There are 3 nested groupings, the coarsest first: each group lies inside one group of the grouping before, and a group may stay whole. The rows also spread widely along two directions, which tell nothing about the groups.
Each row in order, then its group in each grouping:
[-19. -31. -13. -26. -15. -10. -10.  43.  27.  36.  20.  35. -11.  13.
   0. -10.  -4. -33.   5. -62.  19.  17. -12. -11.] reed knot goat
[ 19. -24.  -7.  17.  28.  17.  16.   5. -25. -19.  13. -20. -20. -13.
   3.   6.   1.   3.  10. -12. -11. -26.  21.  29.] barn bell flag
[-44. -36. -14. -20.  -8.  -5.  -9.  12.  10.  52.  -2.  30.   1.  26.
   9. -20. -17. -32.  23. -44.  11.  23.  20.   1.] rope jam gate
[-25. -33.  -6.   3.  24.   3.  28.  18.  -7.  26.   3.  25.  -3. -21.
 -12.   5.   9. -31.  19. -50.  20.   5.  -2.   2.] reed knot goat
[-15. -10. -10.  -9. -12.  -6.  -7.  44.  23.  23.  12.  28.  -7.   9.
   3.  -7.  -7. -43.   5. -35.  17.  12. -15. -17.] reed knot goat
[-47. -43. -32. -52. -16.  -1. -47.  27.  44.  83.  22.  77.   4.  64.
  18. -36. -24. -44.  30. -79.  35.  44.  14.  -8.] rope jam wolf
[-16.   1.   3.  11.   7. -19.  27. -28. -19.  11. -21.  -7.  15.  -9.
  -4.   6.  11.  28.  -6.   7.  -7.   1.  10.  22.] rope jam vine
[ 32.  17.  -1.  25.  24.  24.  35. -26. -22. -23.  -4. -17.   5. -45.
  -7.  13.  20.  21.  11.  18.  -8. -17.  -4.   1.] silk cork seed
[ -5. -43. -11.   2.  39.  25.   7.   8. -24.  -5.  12.   0. -20. -12.
   5.  -3.   2. -13.  24. -49.   9.  -1.  20.  28.] barn bell flag
[ 35.  26.  16.  39.  17.   7.  21. -40. -29. -71. -27. -50.   1. -25.
  -7.  28.  16.  33. -15.  82. -28. -30. -27.   7.] silk nest iron
[  9.  35.  23.   1. -18. -17.   1.  10.  10. -22.   3. -15.   3. -19.
  -8.  14.   7.   8. -31.  25.   5.  -4. -28. -14.] reed knot goat
[ 32.  66.  32. -17. -63. -46. -18.   1.  31. -51.   7. -38.  19.  -6.
  -9.  20.  15.  36. -77.  67. -10.   4. -64. -33.] reed knot goat
[ -7.  17.   9.   7.  -6. -11.   0. -25.   5.  22.  -7.   7.  13.  10.
  -9.  -1.  -6.   5.  10.   8.  -2.   4.  14.   9.] rope jam wolf
[-27. -18. -16. -23. -18.   0. -35.  11.  36.  63.  13.  46.  -1.  49.
   8. -25. -22. -32.  21. -33.  14.  27.  15.  -9.] rope jam wolf
[-26.  -8.   3.  15.  14.   0.  25. -28. -19.  33. -15.  12.   5.  -6.
  -5. -11. -13.  -9.  24.  -8.  11.   0.  34.  13.] rope jam wolf
[ 42.  34.   2.  -2.  -2.  10.  -2.  -6.  -7. -27.   7. -18.   5. -10.
  -5.   8.   6.  32. -11.  38. -17. -18. -11. -15.] silk cork seed
[ -9.  -2. -15. -12. -20. -20.  -8.  -5.  17.  15.  -3.   6.   9.  26.
   2.  -9.  -7.   8.  -2.   3.   1.  27.   9.  -4.] rope jam vine
[  8. -14.   4.  41.  46.  29.  31. -28. -52. -42. -31. -30. -13. -32.
   5.  14.  18.   1.  23.  31. -16. -32.   7.  19.] silk nest iron
[ 10.  47.  30.  37.  10. -16.  34. -61. -29. -25. -34. -35.  26. -34.
 -22.  26.  10.  40. -23.  80. -28. -22.   9.  11.] rope jam wolf
[  5.  43.  23.  22.  -1. -19.  26. -38. -21. -34. -33. -41.  26. -13.
 -11.  16.   0.  45. -21.  70. -22. -17.   7.   8.] rope jam vine
[ 27.  23.   4.   7.  16.   0.  -2. -16. -13. -65.  -1. -41.   6. -25.
   4.  20.  14.  42. -33.  52. -12. -15. -10.   3.] barn bell flag
[-34. -17.  -8. -17. -18.  -6.  -8.  10.  11.  37.   3.  25.   2.  24.
   5. -16. -18. -31.   7. -26.  12.  24.  15.  -5.] rope jam gate
[-13.  17.   4.  -5. -15. -14.  -7. -18.   9.  28.  -9.  11.  18.  21.
  -1.  -4. -14.   5.  -1.  12.  -1.   9.  12.  -1.] rope jam wolf
[-36. -41. -14.  -8.  -4.   7.  -5.  15.   2.  66.   1.  38.  -1.  28.
   9. -27. -19. -39.  38. -52.  10.  21.  31. -10.] rope jam gate
[ -8.  -9.   0.   0.  -5.  -2.   7.  27.   6.  16.  10.  14. -12.  -6.
  -6.  -4.   4. -22.  -2. -33.  10.  -1.  -6.  -7.] reed knot goat
[ 15.  -4.  -1.  -7.   4.   7. -16.   6.   7. -35.  13. -20. -10.  -2.
  12.   3.  -2.   7. -11.  12.   1.  -3.   2.  11.] barn bell flag
[  9. -19.  -7.   1.  14.  21. -10.   9.  -4. -26.  13.  -7.  -8.  -5.
  16.  -3.  -7.  -1.   3.  -8.   5.   1.  17.  10.] barn bell flag
[ 37.  24.   3.   0.   6.   2. -14.  -6.  -8. -65.   2. -35.   3. -16.
   3.  20.   1.  43. -35.  45. -10.  -4.  -6.  14.] barn bell flag
[ -4.  -9.   6.  15.   3.  -3.  18.  24.  -5.  15.   2.  12. -16.  -5.
 -12.   3.   2. -30.  14. -23.   7.  -6.  -3.  -7.] reed knot goat
[ 13. -16. -20. -31. -26.   4. -56.  19.  39. -11.  28.   9. -17.  56.
  24.  -8.  -8.   0.  -6.   1.  -8.  12. -25.  -2.] silk nest iron
[ 32.  22.  -7. -44. -39. -10. -68.  21.  53. -51.  31. -16.   5.  36.
  23.  -4.  -6.  24. -56.  28.   1.  19. -25. -13.] barn bell flag
[ 13. -15.   1.  21.  29.  16.  11.   1. -18. -27.   6. -13.  -8. -17.
   4.   5.   3.   1.   7.  -7.  -3. -14.  13.  15.] barn bell flag
[-24. -74. -39. -20.  17.  32. -31.  36.  10.  34.  26.  41. -27.  44.
  27. -27.  -9. -43.  44. -74.   7.   7.   5.   2.] silk nest iron
[ -5. -50. -18.   1.  46.  24.  11.   6. -18.  -4.   7.   3. -17. -12.
   5.  -4.   4.  -8.  14. -47.   1.  -6.  24.  30.] barn bell flag
[-11.  21.   4.   5.   2. -18.  20. -39. -12. -19. -30. -22.  22. -14.
  -6.  12.   3.  43. -16.  39.  -8.   7.   6.   4.] rope jam vine
[  6.  25.  15.  -6. -27. -21.  -2.  18.  16. -13.  13.   2.   8.  -5.
  -7.  13.  11.  -4. -34.  19.  -2.  -3. -37. -24.] reed knot goat
[ 41.   9.   4.  26.   7.  26.  20.  -9. -19.  -6.  -2. -13.  -1. -19.
  -8.   5.   9.  16.  11.   9. -26. -21.   6.   7.] silk cork seed
[ 31.  12.  -1. -11.  -7.  17.  -3.   3.   9. -16.  15.  -2.   5.  -7.
   2.   1.   4.  17.   2.  14. -11. -13. -12. -13.] silk cork seed
[ 12.  23.  22.  19.  -2. -12.  22.  -3. -15. -18.  -8. -24.   4. -33.
 -21.  16.  13.   3. -24.  25.  -9. -19. -19.  -7.] reed knot goat
[ -1.  34.   6.  -7. -26. -26. -14. -13.   7. -11. -20. -18.  17.  14.
  -3.   6.  -7.  35. -17.  43.   5.  13.  -5.  -7.] rope jam vine
[-34. -44. -42. -46. -26.  -2. -46.  37.  51.  78.  22.  52. -11.  76.
  22. -43. -27. -45.  32. -78.  13.  39.  26.  -5.] rope jam vine
[-35. -46. -16.  13.  39.  18.  34.  34. -26.  51.   4.  39. -23. -19.
 -13.  -9.   2. -57.  46. -86.  26.  -4.  18.   4.] reed knot goat
[ -2.   4.  18.  24.   9.   0.  36.  12. -23.   3.  -8.  -5.  -6. -28.
 -16.  11.  13. -14.   6. -10.   0. -18.   8.   4.] reed knot goat
[ -9.   4.  13.  18.  13.  -3.  20. -20. -24.  13. -30. -21.   9.  -6.
  -2.   0.  -1.   7.  18.   7.  -8.  -4.  23.  11.] rope jam vine
[ 42.  36.   2.  -9. -22.   5. -13.  -7.  22. -27.  15. -11.  12.  -1.
  -5.   1.   8.  31. -19.  41. -18.  -2. -30. -22.] silk cork seed
[ 40.  42.  16.   2. -13.  -3. -26.  -8.   9. -69.   6. -53.   1. -12.
   6.  12.   8.  38. -44.  67. -15. -12. -13.  -1.] barn bell flag
[ -7. -42. -12.   9.  44.  30.  17.  11. -24.  -7.  10.   9. -20.  -7.
  10.   2.   1. -14.  23. -40.  14. -10.  25.  31.] barn bell flag
[-23. -28.   1.  22.  30.  16.  29.  24. -29.  33.  -1.  21. -19. -16.
 -12.  -6.   5. -40.  33. -61.   5. -13.  14.   6.] reed knot goat
[ 17.  -1. -10. -34. -16.   0. -46.  17.  41. -17.  28. -10.  -9.  32.
  17. -15.  -1.  15. -25.   2.  -3.   7.  -7.  -1.] barn bell flag
[  0.   9.  21.  38.  23.  -2.  46.   2. -34.  -5. -14. -19.  -7. -41.
 -19.  17.  13. -16.   9.   8.   4. -26.   0.   0.] reed knot goat
[-15.  -8. -13. -46. -40. -16. -49.  53.  51.  29.  27.  35.  -6.  37.
  11. -23.  -9. -34. -13. -51.  28.  34. -29. -34.] reed knot goat
[ -6. -41.  -8.  51.  67.  31.  51. -27. -67. -21. -32. -15. -13. -43.
  -3.  18.  13.  -2.  41. -12.  -9. -31.  18.  38.] silk nest iron
[ 22.  -4.  -1.  21.  27.  27.  24. -15. -28.  -8.  -6.  -5. -10. -38.
 -10.   8.  12.  10.  13.   6.  -8. -20.   6.  11.] silk cork seed
[ 14.  40.   5. -21. -49. -35. -30.  21.  41. -14.  14.   2.   4.  10.
  -1.   3.   2.  -1. -45.  28.  14.  15. -47. -30.] reed knot goat
[ 12.  33.  15. -13. -36. -21. -12.  23.  18. -18.   7. -13.   5.   1.
  -8.  12.   4.   5. -35.  20.  -1.   2. -32. -27.] reed knot goat
[-21.  -1.  -1. -17. -22.  -7. -18. -13.  24.  43.   3.  20.  10.  36.
   6. -13. -18. -10.  15. -11.   7.  18.   9.  -4.] rope jam wolf
[ 19. -12. -16. -13.  -6.  27. -12.  13.  11.  21.  23.  21. -14.  15.
  12. -16.  -6.  -6.  17. -29.  -8.   5.   8.  -3.] silk cork seed
[ -7.  17.  12.  23.  13.  -3.  19. -33. -26.  12. -20.  -5.   1.  -8.
 -12.  14.  -2.   9.   5.  26. -12. -12.  24.   7.] rope jam wolf
[  40.   43.   30.   48.   17.    0.   29.  -61.  -39. -104.  -46.  -66.
   19.  -50.   -3.   43.   33.   61.  -34.  120.  -40.  -38.  -32.   11.] silk nest iron
[ -5.  47.  28.  -1. -18. -27.  -6. -39.   5. -19. -21. -17.  22.  -1.
  -2.   7.  -2.  27. -24.  55.   5.  -1. -15.  -6.] rope jam wolf
[-35. -36. -29. -39. -28.  -7. -34.  24.  38.  64.  18.  49.   2.  51.
  12. -32. -23. -39.  25. -54.  18.  37.  20.  -9.] rope jam gate
[ -5.  24.  29.  23.   6. -14.  29. -54. -22.  -9. -28. -16.  22. -29.
 -16.  18.   0.  25.  -4.  50.  -6.  -7.  12.  19.] rope jam wolf
[ -8.  25.  -6. -19. -34. -18. -37.  -5.  29.  -2. -11.  -4.  13.  30.
   9. -13. -13.  17. -17.  19.   6.  18.   0. -16.] rope jam vine
[-45. -30. -19. -26.   4.  -1. -20.   6.  24.  62.   8.  56.  -3.  34.
   5. -26. -15. -33.  28. -52.  27.  24.  22.  -6.] rope jam wolf
[ 38.  43.  18.  27.   4.   0.  -1. -43. -15. -82. -25. -57.   8. -24.
   0.  30.  19.  47. -46. 105. -35. -27. -31.   5.] silk nest iron
[-29. -45.   8.  23.  53.  13.  56.  16. -48.  34. -10.  15. -19. -43.
 -11.   0.  11. -40.  33. -64.  15. -17.  16.  15.] reed knot goat
[ 35.  19.   0.  -5.  -4.  18.   2.  -6.  -3. -15.  12.  -7.   7. -13.
   2.   0.   9.  24.   1.  18. -15.  -7.  -6. -11.] silk cork seed
[ -2.   7.  16.  11.  -4.  -8.  13.  17.  -8.  -2.  -6.  -6.  -5. -23.
 -14.   5.   4. -17.  -4.  -8.   2.  -4. -10. -11.] reed knot goat
[ -6.  -2.   2. -10.  -7.  -8.  -8.  29.  10.  28.  12.  13.  -2.  -1.
  -9.  -1.   0. -29. -12. -32.  14.   8. -16. -12.] reed knot goat
[-41. -42. -26. -22.  -2.   2. -11.  11.  14.  58.   3.  42.   1.  39.
  10. -28. -18. -23.  36. -66.  21.  24.  21.   6.] rope jam vine
[ 50.  41.   1. -23. -38.   0. -29.  -1.  35. -25.  22.  -7.   7.  10.
   8.  -3.  -3.  33. -24.  40. -19.   2. -27. -24.] silk cork seed
[-40. -31. -11.  -9.  10.  -3.   4.  -5. -13.  43. -12.  23.  -5.  21.
   2. -16. -11. -11.  41. -44.  18.  19.  26.  18.] rope jam vine
